Families of rows that turns and mirrors carry onto each other, the same ones carrying the whole set onto itself: the rest of each named row's family, in list order
3 families of 6 rows
K496: [-0.05 -0.04 -0.73  1.53  0.24  2.69 -0.35 -0.83  1.07]
K317: [ 2.45 -0.88  1.06 -1.89 -0.73 -3.31 -1.21 -1.56 -1.24]
K247: [-2.30  1.41  0.31 -2.73 -1.59  0.92  0.06  0.19  1.20]
K610: [ 0.02 -0.24  1.15 -0.13  2.39  1.95 -0.97  0.45  1.29]
K339: [ 1.75  0.11  1.52  1.37  1.55  1.34 -0.35  1.14  0.47]
K906: [-0.61 -0.64 -1.98  0.05 -1.57  1.12 -0.78 -3.03  0.62]
K464: [-0.84 -1.58  1.30  0.53 -1.91 -2.44  0.01  2.27 -1.64]
K327: [ 1.56 -1.16 -1.81 -0.85 -2.12 -3.26 -1.04 -1.39 -0.51]
K861: [-0.29  0.81 -1.57 -0.80  0.23  2.12 -0.74 -1.11  2.12]
K963: [-2.98 -0.32  2.13 -1.74 -0.07  1.33 -0.20  0.93  0.40]
K987: [ 0.46  0.29 -3.04 -0.97 -1.99 -0.41 -0.87 -1.95  1.17]
K411: [ 0.67 -1.00 -1.09 -1.79 -1.98 -1.77 -1.19 -3.43 -0.59]
K588: [ 3.01 -0.23  2.43 -0.18  1.13 -1.68 -0.65  0.83 -0.76]
K435: [ 1.12 -1.88  2.26  0.22  2.40 -0.85 -1.26  0.91 -0.61]
K27: [-0.80  1.67 -0.79 -2.30 -3.40 -1.08  0.37  0.52  0.58]
K778: [-2.28 -1.76  2.51 -0.10 -0.18 -0.48 -0.25  1.83 -1.00]
K719: [-0.08  0.21 -0.34 -0.66 -3.54 -2.76  0.36  1.57 -0.85]
K659: [ 1.86 -2.18  0.85 -0.22  0.01 -3.55 -1.37  0.22 -1.43]

The rest of the family of K610: K327, K861, K987, K435, K659
The rest of the family of K496: K317, K339, K906, K411, K588

Families of rows that turns and mirrors carry onto each other, the same ones carrying the whole set onto itself: the rest of each named row's family, in list order
4 families of 8 rows
K34: [ 0.50 -2.26  1.94  0.49  1.32 -2.35 -1.01 -0.67  0.79]
K688: [ 0.43 -2.34  2.08  0.27  1.68 -2.39 -0.53 -1.26  0.15]
K983: [-1.37  0.70 -1.02  0.37 -1.64  2.11  2.80  0.69 -0.29]
K17: [-1.61  0.84 -0.92  0.70 -1.71  1.74  3.26 -0.02 -0.29]
K601: [-1.87 -0.59 -0.05 -2.83  1.43  1.12 -1.15 -0.47 -2.13]
K604: [-1.59 -3.26  2.21 -0.47 -0.47  0.17 -0.89  0.30 -0.47]
K25: [ 1.25  2.66 -0.21  2.02  0.58 -1.81  0.16 -0.68  0.40]
K507: [ 0.12 -0.56  3.52 -0.08  0.69 -1.79 -0.59 -0.09  0.65]
K845: [ 0.48  1.53 -3.03  1.61 -0.23  1.03  0.91  0.26 -1.96]
K869: [ 0.15 -2.58  0.15 -0.44  1.93 -0.99 -2.36 -0.58 -1.72]
K305: [-2.35 -1.12  2.69 -1.86 -0.58  0.90  0.15  0.35 -0.07]
K179: [-2.52 -2.75 -0.02 -2.07  0.74  0.93  0.00 -1.07 -1.39]
K850: [-0.42  1.43 -3.04  0.34  0.59  1.24  2.07 -0.78 -1.78]
K763: [-2.45  2.08 -1.36 -0.34 -1.36  1.88  1.23  0.04 -0.65]
K925: [ 1.87  1.63 -1.48  2.79 -0.08 -0.49  0.94  0.29 -0.92]
K780: [ 0.11  1.41 -3.39  0.11  0.74  1.36  1.32 -0.13 -1.72]
K415: [ 0.02 -1.91 -0.95 -0.94  2.65 -1.14 -1.92 -1.25 -1.24]
K331: [ 0.55  1.16  0.49  2.44 -0.94 -0.68  2.96 -0.22  0.82]
K60: [-1.95 -2.86  2.69 -0.56 -0.32 -0.44  0.61 -0.58  0.44]
K929: [ 2.24  1.73 -1.58  1.97  1.15 -1.12  1.09 -0.26 -0.30]
K556: [-2.56 -2.56 -0.54 -2.11  0.59  1.13 -0.69 -0.49 -1.21]
K99: [ 0.74 -0.05  0.66 -1.16  2.92 -1.54 -1.99 -0.93 -1.29]
K683: [ 0.76  0.94  0.71  2.25 -1.16 -0.34  2.61  0.60  1.17]
K15: [-0.24 -2.02 -0.53 -1.25  2.85 -1.04 -1.24 -1.78 -1.64]
K436: [-1.71 -3.02  0.14 -1.45  0.57  0.74 -1.67 -0.11 -1.92]
K882: [-0.29  2.75 -2.81  0.20  1.02  0.23 -0.11 -0.84 -1.49]
K479: [-1.03  2.03  1.33  1.53 -1.96 -0.12  1.59  0.26  1.13]
K730: [ 0.18 -2.85  2.32  0.45  0.67 -1.55 -1.54 -0.09 -0.24]
K664: [-0.82  1.05 -1.49  1.44 -1.98  1.89  1.95  0.85 -1.12]
K264: [-1.99 -2.75  2.28 -0.53 -0.81 -0.04  0.14 -0.03  0.88]
K764: [ 0.67  1.24 -0.10  2.84 -1.89  0.34  1.91  0.84  0.02]
K813: [ 1.73  1.68 -1.80  2.10  1.19 -1.17  1.66 -1.06 -0.67]

The rest of the family of K331: K688, K17, K179, K850, K60, K15, K813
The rest of the family of K845: K604, K869, K925, K436, K730, K664, K764
The rest of the family of K780: K34, K983, K415, K929, K556, K683, K264

Families of rows that turns and mirrors carry onto each other, the same ones carrying the whole set onto itself: the rest of each named row's family, in list order
4 families of 4 rows
K227: [-0.95 -1.93  1.89 -1.73 -0.01 -3.68 -2.61 -1.72  2.01  2.73  0.04  0.08
  2.80 -0.90 -2.93 -0.03  1.91  1.79  0.28  3.37]
K261: [-0.20 -2.61 -3.44  0.48 -3.07 -1.28 -4.10 -3.77  3.52  2.32  1.35 -0.85
 -2.82  1.79 -1.38  1.06  0.94 -0.83  0.71  1.43]
K508: [ 1.19 -2.69 -3.27  1.05 -2.77 -2.70 -4.29 -4.44  3.05  2.00  0.35  0.02
 -2.55  1.31 -2.17  0.53  0.47 -1.15  0.82  1.55]
K943: [-0.28  0.29  0.75 -1.63 -2.74 -1.88 -4.01 -3.93  1.66  1.28  1.66  3.56
  1.43 -2.51 -0.75  1.74 -1.50 -2.31 -0.47 -0.99]
K945: [ 0.41 -1.64 -3.54  0.73 -3.12 -2.01 -3.69 -5.72  2.59  1.35  0.44 -1.65
 -2.40  1.35 -1.88  0.54 -0.52 -0.48  0.92  1.34]
K448: [-1.88 -1.16 -2.14 -1.87 -4.34 -0.40  0.47  0.37  1.10 -1.07 -1.26 -0.95
  0.36 -0.76 -0.83  2.71 -1.28  0.64 -1.44  2.14]
K306: [-1.59 -2.26 -1.95 -1.18 -4.12  0.13  0.15  1.47  0.98  0.34 -1.04 -0.29
  0.09 -0.39 -0.62  2.59 -0.81  0.40 -0.31  2.43]
K767: [-1.25 -0.67  1.99 -1.93 -0.51 -3.39 -2.90 -1.98  1.41  2.40 -1.50 -0.07
  2.68 -0.90 -3.70  0.21  1.44  1.87  0.10  3.72]
K141: [-1.54 -2.21  1.94 -2.41 -0.75 -3.91 -3.07 -1.91  1.42  3.24 -0.85 -0.93
  2.08 -0.05 -2.90  1.21  2.28  1.78  0.77  3.65]
K106: [-0.96  0.58  0.99 -2.02 -3.80 -1.04 -4.94 -4.03  2.81  0.61  0.78  3.15
  1.55 -2.45 -1.06  0.37 -1.73 -1.39  0.68 -0.64]
K262: [-1.52 -2.07 -2.09 -1.90 -4.63 -0.30  0.02  0.37  1.00 -0.30 -1.30 -1.56
  0.01 -0.81  0.27  2.03 -0.75  0.99  0.45  2.05]
K195: [-1.59 -0.91 -2.69 -1.20 -5.20 -0.07  0.54  0.34  0.16  0.15 -1.43 -1.25
 -0.52 -0.84 -0.47  2.51 -0.78  0.88  0.66  1.51]
K476: [-0.26  2.06  0.12 -1.19 -3.67 -1.10 -4.41 -3.33  0.83  0.70  1.70  2.58
  1.38 -2.35 -0.71  1.34 -1.63 -1.89  0.17 -0.54]
K851: [ 0.01 -1.52 -3.63  1.44 -3.33 -1.36 -3.99 -4.31  2.51  2.14  0.97 -0.48
 -3.06  1.91 -2.26  1.45 -0.03 -1.53  0.53  1.79]
K236: [-0.75  1.26  1.12 -1.13 -3.08 -2.15 -3.64 -4.34  1.53  0.97  0.72  3.45
  1.27 -3.08 -1.73  1.86 -1.47 -1.07 -1.34 -0.90]
K535: [-1.19 -1.24  1.37 -1.70 -0.08 -4.29 -1.87 -2.00  0.01  3.42 -0.21 -0.29
  2.64 -0.56 -3.35  1.46  1.44  0.95 -0.06  3.66]

The rest of the family of K227: K261, K195, K236
The rest of the family of K262: K943, K767, K851
The rest of the family of K448: K508, K141, K476

Families of rows that turns and mirrors carry onto each other, the same ones carrying the whole set onto itself: the rest of each named row's family, in list order
4 families of 8 rows
K454: [-3.81  0.59 -0.44  2.09  0.00 -2.17  1.53 -0.83 -0.80 -0.56 -3.53  1.27]
K841: [-4.60  0.61 -0.01  2.49 -2.15 -1.99  0.21 -1.97 -0.93 -0.71 -3.21  1.26]
K644: [-2.96  0.96  1.21  5.29  3.00 -3.21 -0.41 -0.50 -3.96 -1.91 -2.16  3.30]
K686: [-2.62 -1.02  1.08  3.33  2.97 -3.49 -1.13 -0.70 -4.08 -1.31 -2.30  2.53]
K355: [-3.81 -0.18  0.66  4.18  3.81 -3.63 -2.46 -1.90 -3.22 -3.04 -1.20  2.67]
K625: [-4.07  1.72  2.87  1.96  3.39 -2.79  0.70 -3.04  0.13 -3.45 -1.26  1.57]
K704: [-2.83  0.98 -0.83  2.76  2.33 -0.34  3.03 -3.11 -2.67 -3.12 -2.18  3.90]
K712: [-5.66  0.11  1.42  3.27  0.92 -4.44 -0.42  0.81 -2.05 -2.44  0.84 -0.60]
K207: [-3.31  1.02  1.43  3.89  4.18 -2.40  1.50 -2.03 -3.77 -3.18  3.00  1.95]
K424: [-3.85  1.88  0.75  2.63 -1.55 -0.88  3.88 -1.81 -1.35 -0.92  1.26  0.49]
K189: [-3.19  0.44 -1.39  4.66 -1.07 -2.59 -0.48 -2.54 -4.82  0.11  0.41  1.60]
K521: [-3.36  1.78  3.81  1.98  2.54 -2.24  2.07 -3.73 -1.46 -2.16 -2.02  1.51]
K795: [-4.75  2.50  0.56  3.09 -0.67 -0.76  2.87 -3.29 -0.56 -2.63  2.41  0.25]
K297: [-1.82  1.67 -0.08  3.42  1.00  0.14  1.87 -4.68 -2.56 -1.48 -0.66  3.81]
K498: [-2.87  1.66  1.07  2.27 -0.31 -3.31  1.99  0.15 -1.44  0.36 -2.99  0.65]
K404: [-4.88 -0.26  1.29  2.34  2.23 -3.12 -0.64  0.55 -3.38 -1.99  1.08 -1.24]
K173: [-4.99  0.52 -0.14  1.71 -0.62 -1.01  1.98 -2.25 -0.17 -0.18  2.53  1.17]
K165: [-3.97  1.32  0.11  3.29 -1.55 -3.59  0.48 -0.77 -2.73 -2.23 -3.61  1.29]
K974: [-3.48  0.18 -1.38  4.44 -1.46 -1.72  0.60 -0.51 -5.01 -0.58  1.01  1.56]
K545: [-2.36  1.91 -0.97  2.60  0.78 -0.34  1.89 -3.97 -4.68 -3.18 -1.04  3.75]
K846: [-4.89  0.76  2.50  3.86 -0.17 -3.87 -1.32 -0.67 -2.23 -0.87  2.16 -0.86]
K765: [-4.20  1.41 -1.76  5.99 -0.42 -1.94  0.37 -1.26 -3.71 -0.90  1.33  3.52]
K107: [-2.77  1.82  0.00  4.34  0.16 -1.24  2.30 -4.40 -1.19 -1.82 -1.19  4.53]
K290: [-2.62  1.14  1.53  4.80  2.56 -3.25 -0.08 -1.41 -4.53 -4.00 -2.44  2.12]
K70: [-4.09 -0.24 -2.33  4.57 -0.32 -1.80 -0.37 -0.13 -3.19 -1.62  2.13  1.89]
K986: [-4.46  1.02  2.57  2.08  3.21 -1.65  2.34 -1.54  0.27 -4.05 -0.18  1.89]
K152: [-3.47  0.80  1.20  3.44  3.76 -0.89  1.14 -2.92 -2.27 -1.76  3.54  2.07]
K65: [-3.45  1.33  1.98  4.41  2.31 -2.03  0.02 -3.02 -3.98 -3.42  3.84  1.88]
K802: [-5.32  0.05  2.40  4.01  1.56 -3.92 -0.20  0.24 -0.16 -0.84  1.05 -0.65]
K656: [-4.83  0.70  0.44  1.30 -1.05 -0.91  2.03 -3.31 -0.19 -2.28  2.22 -0.14]
K266: [-4.82  0.35  0.17  3.96  2.07 -1.17 -0.12 -4.08 -3.32 -3.89  2.95  2.65]
K211: [-3.42  0.22  3.15  0.70  2.49 -2.48  1.40 -2.52 -1.25 -3.10 -1.34 -0.63]

The rest of the family of K211: K355, K704, K424, K165, K846, K765, K152
The rest of the family of K70: K841, K686, K207, K521, K795, K545, K802
The rest of the family of K65: K454, K644, K625, K712, K297, K974, K656

